In the data rows, 50 means zero.
The table, row by row:
44/49/48/41/56/48/48/57
90/99/45/60/42/81/42/36
45/40/48/42/50/53/47/55
42/46/46/42/56/48/48/60
35/10/67/81/33/12/80/24
44/42/45/44/62/54/47/52
46/46/50/42/59/48/44/60
40/45/53/42/53/54/47/59
44/48/45/41/55/53/49/56
43/44/46/47/56/47/49/55
38/43/49/50/52/50/49/58
40/46/48/47/54/47/50/58
48/39/52/41/55/46/48/57
40/9/67/77/32/18/76/19
46/49/44/41/57/49/42/53
94/99/42/58/41/79/43/42
41/45/48/39/54/48/51/57
48/47/47/44/56/48/47/56
40/45/49/45/56/50/46/57
95/98/46/65/38/78/38/35
46/45/47/41/54/43/46/54
41/41/49/41/58/47/49/54
43/44/52/44/56/46/49/60
41/43/51/46/57/48/46/60
48/45/51/45/52/50/42/59
94/99/43/63/39/84/43/37
40/45/49/43/52/49/47/53
44/45/51/41/56/46/52/57
39/45/46/40/55/46/45/54
40/48/47/39/55/49/48/53
89/74/64/96/10/49/69/10
43/48/51/45/56/45/51/57
42/42/48/45/54/51/48/56
44/49/48/44/49/51/44/58
40/44/47/40/56/48/47/58
41/43/50/42/53/54/46/58
85/69/64/98/17/50/73/6
45/43/46/42/57/46/47/57
93/99/43/59/40/86/43/42
40/46/52/44/58/48/47/55
43/45/49/45/52/51/48/54
44/45/48/42/57/45/45/57
41/45/48/46/56/46/45/56
39/7/70/81/34/17/81/23
40/47/49/38/54/52/45/59
42/47/44/46/55/47/51/59
41/51/43/44/56/48/46/56
99/99/49/64/41/83/45/44
35/12/72/76/29/14/76/24
46/43/43/37/59/49/46/56
39/41/49/43/57/51/49/58
Each row is made from 2 hidden switches, each on (1) or off (0), listed from the one that spreads the rows most. Each is on in fewer than half of the rows of the table.
Rows drawn again from the table, each followed by whether each switch is on (1) or off (0), in that order:
42/47/44/46/55/47/51/59 ~ 0 0
40/47/49/38/54/52/45/59 ~ 0 0
46/43/43/37/59/49/46/56 ~ 0 0
40/46/48/47/54/47/50/58 ~ 0 0
48/39/52/41/55/46/48/57 ~ 0 0
48/45/51/45/52/50/42/59 ~ 0 0
44/45/51/41/56/46/52/57 ~ 0 0
41/45/48/46/56/46/45/56 ~ 0 0
39/41/49/43/57/51/49/58 ~ 0 0
40/45/53/42/53/54/47/59 ~ 0 0
44/49/48/41/56/48/48/57 ~ 0 0
40/48/47/39/55/49/48/53 ~ 0 0
40/45/49/43/52/49/47/53 ~ 0 0
94/99/42/58/41/79/43/42 ~ 1 0
45/43/46/42/57/46/47/57 ~ 0 0
89/74/64/96/10/49/69/10 ~ 1 1
85/69/64/98/17/50/73/6 ~ 1 1
46/46/50/42/59/48/44/60 ~ 0 0
40/44/47/40/56/48/47/58 ~ 0 0
39/45/46/40/55/46/45/54 ~ 0 0
41/43/50/42/53/54/46/58 ~ 0 0
43/48/51/45/56/45/51/57 ~ 0 0
44/45/48/42/57/45/45/57 ~ 0 0
90/99/45/60/42/81/42/36 ~ 1 0
41/43/51/46/57/48/46/60 ~ 0 0
44/42/45/44/62/54/47/52 ~ 0 0
43/44/52/44/56/46/49/60 ~ 0 0
35/10/67/81/33/12/80/24 ~ 0 1
44/48/45/41/55/53/49/56 ~ 0 0
94/99/43/63/39/84/43/37 ~ 1 0
38/43/49/50/52/50/49/58 ~ 0 0
42/46/46/42/56/48/48/60 ~ 0 0
35/12/72/76/29/14/76/24 ~ 0 1
44/49/48/44/49/51/44/58 ~ 0 0
41/45/48/39/54/48/51/57 ~ 0 0
93/99/43/59/40/86/43/42 ~ 1 0
41/51/43/44/56/48/46/56 ~ 0 0
45/40/48/42/50/53/47/55 ~ 0 0
95/98/46/65/38/78/38/35 ~ 1 0
43/45/49/45/52/51/48/54 ~ 0 0
40/9/67/77/32/18/76/19 ~ 0 1
